Each row has a name. Each question is about the rows just above it.

kug: [178 116 177  89 177 156 119 161 122 136 124 169 116 172 118  97 167 162
 104]
gona: [172 117 177 150 121 155 135 149 132 166 143 189 163 176  93  84 121 163
  89]
pezu: [136 116 131 151 121 142 129 135 147 134 127 124 115 135 143 145 149 131
 136]
fulom: [172 117 177  89 173 131 130 175 165 149 156 161 163 176  93  85 121 163
  73]
After [166 143 189], its row goes on with
[163 176  93  84 121 163  89]
Go on from [172 117 177 150 121] to the end of its row.
[155 135 149 132 166 143 189 163 176  93  84 121 163  89]
After [151 121], its row goes on with
[142 129 135 147 134 127 124 115 135 143 145 149 131 136]
After [176  93  84 121 163], its row goes on with
[89]
The rest of the row after [117 177  89]:
[173 131 130 175 165 149 156 161 163 176  93  85 121 163  73]
After [135 147 134 127], its row goes on with
[124 115 135 143 145 149 131 136]
After [124 115], its row goes on with
[135 143 145 149 131 136]

nik: [150 138 157 143 134 114 114 135 120]
Delap: [150 138 112 142 134 115 121 141 113]
pipen: [136 113  88 143 134 115 121 141 182]
bepaz: [135 113  88 109  89 140 159  95 180]
Rus: [150 138 112 142 143 115 121 141 113]
Sot: [167 117 157 142 134 114 121 141 100]
The rest of the row after [142 134 115 121 141]:
[113]
The rest of the row after [142 134 115 121]:
[141 113]
Go on from [157 142 134 114 121] to the end of its row.
[141 100]
After [117 157], its row goes on with
[142 134 114 121 141 100]
Go on from [113  88 109  89] to the end of its row.
[140 159  95 180]
After [136 113  88], its row goes on with
[143 134 115 121 141 182]
The rest of the row after [157 142 134 114]:
[121 141 100]

Dupi: [128  99 146 160 111 136  81 161 147 131  79 174 176 160 158 150]
Merob: [151 129 173  90 141 126 142 161 148 131  79 146 114  98 138  80]
Bosig: [116  80 135  98 144 100 119 145 129  97 159  86  97 159 176  85]
keb: [163 144  94 165 113 135  94 130 134  98  88 143  87  95  92 109]
zager: [173 153 105 169  99 155 122 101 142 137 153 103 157 159 158 170]
Gad: [105 120 166  88 141 136  82  92 101 134 120 161  96 112 126  85]
Puv: [ 95 128 173 147 158 135  88  88 159 164 139 174 154 120 136 139]
Voba: [173 170  97 159 145 167 116  93 107 159  89 151  95 136 174 128]
medaz: [103 164 172 101  97 126 170 105  99 122 118  84 116 173  91 128]
gir: [144 177 107 141 146 154 168 175 148 131  79 175 176 164 109 163]
The rest of the row after [160 158]:
[150]
Go on from [131  79 175 176 164] to the end of its row.
[109 163]
The rest of the row after [159 158]:
[170]
Go on from [128 173] to the end of its row.
[147 158 135  88  88 159 164 139 174 154 120 136 139]
Go on from [ 79 174] to the end of its row.
[176 160 158 150]
The rest of the row after [161 147 131  79]:
[174 176 160 158 150]

ped: [ 74 188 106  75 175 105  98 109  97 143 120 141 113 128 156 161 153 110
 141  99 128 123 133  77 159 140 117 188 136 141 131 179 175  76 103 140
 114 151 127  80 173 111  95 154  77 135  83 165 130 107 178 179 104  71
 106]
zes: [170  72 108 169 168 113 115 114 179  96 133  95 187  94 135 128 128 142
 168  88 155 124 143 157 168 136 111  97 184 114 150 154 138 135 156  83
 117 164 166  73  93  77  69  75 100 178 145 132 124 113 117  97  88 120
 169]
Nasu: [125  99 127 179 136 136  66 149  67 129  89 137  79 120  77 174  71 168
 104 114 177 172 184 141 150 118  73  99  98 171 180 115 145 116  82  95
 146  74 170 122  99  75 116  94  68 177 125  78  96 181 120 155  98  73
  92]
misak: [ 79 116 162  66  81 137 144 109 182 101  75  78 110 113 147 158  76 116
  94 177  71 166  90 141 102 103  77 140 107  92 143 164 129 181 120 101
 146 104 178 118 104 101 112 100  98 188 105 113 158 175 167  97  89  69
 157]
dit: [162  92 114  87 143  96 129  97  97 143 121 118  73 161 102 122 160 156
  98 165 175 162 170 178 149 186 128 180 188 184 150 170  97 152 115 123
 130 128 106  73 109 130  98 164  98  71 165 133 173 160 182  66 155 138
 102]
migim: [183  90 181 151 112 169  85  94  91 107 131 100 122 173 121 164  95 153
  91  94 143 173  77  96 145 166 142 138 108 125 103 151 118 128 103 187
 175  98 110 153 179 101 175 149 111 170  93 182 128  90 153  76  76  71
 110]
After [73 99], its row goes on with
[ 98 171 180 115 145 116  82  95 146  74 170 122  99  75 116  94  68 177
 125  78  96 181 120 155  98  73  92]
The rest of the row after [97 88]:
[120 169]
The rest of the row after [ 97 143 120]:
[141 113 128 156 161 153 110 141  99 128 123 133  77 159 140 117 188 136
 141 131 179 175  76 103 140 114 151 127  80 173 111  95 154  77 135  83
 165 130 107 178 179 104  71 106]
After [168 113 115 114 179], its row goes on with
[ 96 133  95 187  94 135 128 128 142 168  88 155 124 143 157 168 136 111
  97 184 114 150 154 138 135 156  83 117 164 166  73  93  77  69  75 100
 178 145 132 124 113 117  97  88 120 169]

vero: [107 154 143 147 161]
kodul: [103 151 152 156 139]
puf: [103 150 152 156 163]
selen: [142 116 114 110 111]
Tibe: [141 111 110 112 119]
Mer: [137 127 116 107 112]
Bote: [103 150 152 156 139]
zuvu: [103 150 152 156 138]
Go on from [151 152 156] to the end of its row.
[139]
The rest of the row after [142 116]:
[114 110 111]
After [107 154], its row goes on with
[143 147 161]

mor: [157 144 142 157 106 110  93 181]
zati: [151 121 159 157 107 122 113 166]
bem: [128 136 147 134 130 116 134 125]
Rusos: [127 136 148 134 107 138 139  95]
govi: [118 110 124 131 132 134 152 121]
Pigo: [134 121 128 122 137 110  94 181]
tav: [118 110 124 131 107 157 129  92]
zadar: [103 115 110 107 153 133 165 114]
Saf: [156 129 131 152 124  79 143 164]
Nit: [121 121 124 123 137 128 140 124]
Voluv: [156 129 131 152 124  79 143 143]
rino: [128 136 148 134 107 156  86 120]
After [107 156], its row goes on with
[ 86 120]
Go on from [137 110] to the end of its row.
[ 94 181]
The rest of the row after [124 131 132]:
[134 152 121]
The rest of the row after [123 137]:
[128 140 124]
Go on from [153 133] to the end of its row.
[165 114]
Go on from [110  93] to the end of its row.
[181]
After [128 136 148 134 107], its row goes on with
[156  86 120]

rudem: [146 131 128 111 126 130 124 153 117 130 126 105 113 173 146 137 100]
revu: [ 74 112 105 114 127 135 111 153 118 123 156 111 150  71 153 127  86]
Vizuz: [153 175 116 114 117 127 124 152  92 165 157 111 150  71 153 160 118]
The rest of the row after [156 111 150  71 153]:
[127  86]
After [124 153 117], its row goes on with
[130 126 105 113 173 146 137 100]
After [124 152], its row goes on with
[ 92 165 157 111 150  71 153 160 118]

mozi: [110 128 188 150]
kesap: [126 145 171 122]
Dako: [126 144 171 122]
butep: [124 142 178 126]
Go on from [126 145 171] to the end of its row.
[122]
The rest of the row after [126 144 171]:
[122]
Go on from [145 171] to the end of its row.
[122]

teli: [147 128 151 103 158 115]
tuli: [123 173 175  76 132  82]
viteg: [127  95 116 151 110 164]
ropu: [137  99 103 129 186 110]
sur: [132  90 124 146 136 185]
nam: [138 120 115 131 145 122]
genuf: [136 120 115 130 145 122]
Vetok: [140  95 116 151 109 150]
kuvig: [134  97 101 158 111 160]
Gop: [109 139 144 124 110 123]
Kobov: [127 123 154 126  86  93]
Go on from [ 95 116 151 109] to the end of its row.
[150]
Go on from [109 139 144] to the end of its row.
[124 110 123]

pefu: [132 132 151 148 130 129 100 104 136 103 124 134]
pinar: [112 129  96 179 143 147 103 100 119 103 134 133]
kade: [135 123 142  93 124 103 141 145 132 148 130 137]
munat: [115 129  95 110 168  84 136 130 117 144 167 169]
voke: [134 131 151  73 115 109 169 169 127 171 127 124]
The rest of the row after [119 103]:
[134 133]
After [131 151], its row goes on with
[ 73 115 109 169 169 127 171 127 124]

Lebet: [122 117 121 130 124 138 130]
tas: [124  99 118 127 107 151 106]
zetif: [ 89  72  88 128 122 148 126]
kini: [ 89  73 118 128 122 148 128]
ruzes: [120 110 118 128 107 151 153]
After [120 110 118], its row goes on with
[128 107 151 153]
The rest of the row after [ 99 118 127 107]:
[151 106]
The rest of the row after [ 89  73 118 128]:
[122 148 128]
The rest of the row after [127 107 151]:
[106]
Go on from [89 72] to the end of its row.
[ 88 128 122 148 126]
After [118 128 107 151], its row goes on with
[153]

nozak: [192 178  64  94  67]
beba: [177 139  78 142  85]
Runiv: [180 153  77 112  88]
mis: [122 150 126 152  86]
gusuz: [175 168  74 114  91]
zotot: [144 128 126 142  84]
Felef: [174 168  74  99  75]
After [150 126], its row goes on with
[152  86]
After [174 168  74], its row goes on with
[99 75]
After [126 142], its row goes on with
[84]
After [175 168  74 114], its row goes on with
[91]

kot: [153 104 144 105 126]
Kesid: [125 101  88 114 136]
bule: [ 87 107 118 146 153]
gasu: [132  81 147 137 124]
sasi: [125 101  88 114 152]
Kefo: [101 142 127 155 118]
Seri: [137 159 156 139 125]
Go on from [137 159 156 139] to the end of its row.
[125]
Go on from [137 159] to the end of its row.
[156 139 125]
The rest of the row after [142 127 155]:
[118]
Where do [132  81 147 137 124] appear?
gasu
Go on from [153 104] to the end of its row.
[144 105 126]

Mipa: [153 101 159 169]
dizok: [132 132 130 123]
motak: [140  97 142 157]
pido: [153 102 150 176]
The rest of the row after [132 130]:
[123]
After [153 101], its row goes on with
[159 169]

gapo: [150 149 138 171 132 119 150 119 145 121 110 138 161 104 104 105 144 123
 129 153 125 103 148 126 140 100 127 120 133 113 110 108]
lunan: [142 141 174 151 122  76 119  93 157 105 138 149 144 118 129  68 127 137
 107 150 157 103 150 126 139 128  98 102 140 111 116 125]
pevir: [157 149 138 170 150  99 147 107 150 105 138 150 144 104  98  82 133 119
 148 147 131 103 130 137 118  82 119 124 129 113 118 106]
After [126 139], its row goes on with
[128  98 102 140 111 116 125]
After [105 138 150 144], its row goes on with
[104  98  82 133 119 148 147 131 103 130 137 118  82 119 124 129 113 118
 106]
The rest of the row after [133 113 110]:
[108]
After [149 138 171], its row goes on with
[132 119 150 119 145 121 110 138 161 104 104 105 144 123 129 153 125 103
 148 126 140 100 127 120 133 113 110 108]
Go on from [138 149 144] to the end of its row.
[118 129  68 127 137 107 150 157 103 150 126 139 128  98 102 140 111 116
 125]

Darek: [129 125 124 134 123 136 131 123 127 119 117 147 129 128 125]
gumom: [175  83  78  91 172  85 173 187  90 171 170 107  87 173 178]
gira: [180  94  80  92 173 101 169  89 170 169 165 148 102 174 174]
buke: [ 81 181 159 171  86 178  81 178  85  88  82 151 180  79  86]
Vud: [170  84 119  92 174  89 179  84 177 147 175 115  98 171 174]
Fifet: [ 91 166 168 166  93 163 103 165 100 105 101 121 167  93 100]
Zegu: [ 97 172 159 169 172  84 173 171  97 105  96 160 170  95  94]
tebiz: [ 90 180 173 167  89 173  87 186  90 106  97 141 164  95  85]
nom: [173  88 106  92 175  89 172  86 175 164 172 119  97 170 172]
Go on from [186  90] to the end of its row.
[106  97 141 164  95  85]
After [173  88 106], its row goes on with
[ 92 175  89 172  86 175 164 172 119  97 170 172]
Go on from [ 91 166 168 166] to the end of its row.
[ 93 163 103 165 100 105 101 121 167  93 100]
Go on from [ 92 174] to the end of its row.
[ 89 179  84 177 147 175 115  98 171 174]
Go on from [172  85 173] to the end of its row.
[187  90 171 170 107  87 173 178]

fuge: [103 127 111  80 180 158 126 187 157]
Lorif: [163  81 160 100 113 128 125 186 132]
muba: [103 127 161 100 114 158 126 187 132]
Go on from [ 80 180] to the end of its row.
[158 126 187 157]
The rest of the row after [100 114 158 126 187]:
[132]
After [160 100], its row goes on with
[113 128 125 186 132]
After [100 114], its row goes on with
[158 126 187 132]
The rest of the row after [100 114 158]:
[126 187 132]
After [100 113], its row goes on with
[128 125 186 132]
After [163  81], its row goes on with
[160 100 113 128 125 186 132]

lufam: [116 126 117 124]
Pima: [153 124 156 160]
kovuk: [125 129 125 126]
vuvu: [111 141 118 151]
did: [128 129 129 131]
gituv: [150 116 180 176]
viz: [120 115 114  98]
Kos: [150 115 152 155]
minin: [145 116 114  98]
dutol: [181 128 112  81]
After [128 129 129], its row goes on with
[131]
Go on from [116 126] to the end of its row.
[117 124]
The rest of the row after [150 115]:
[152 155]

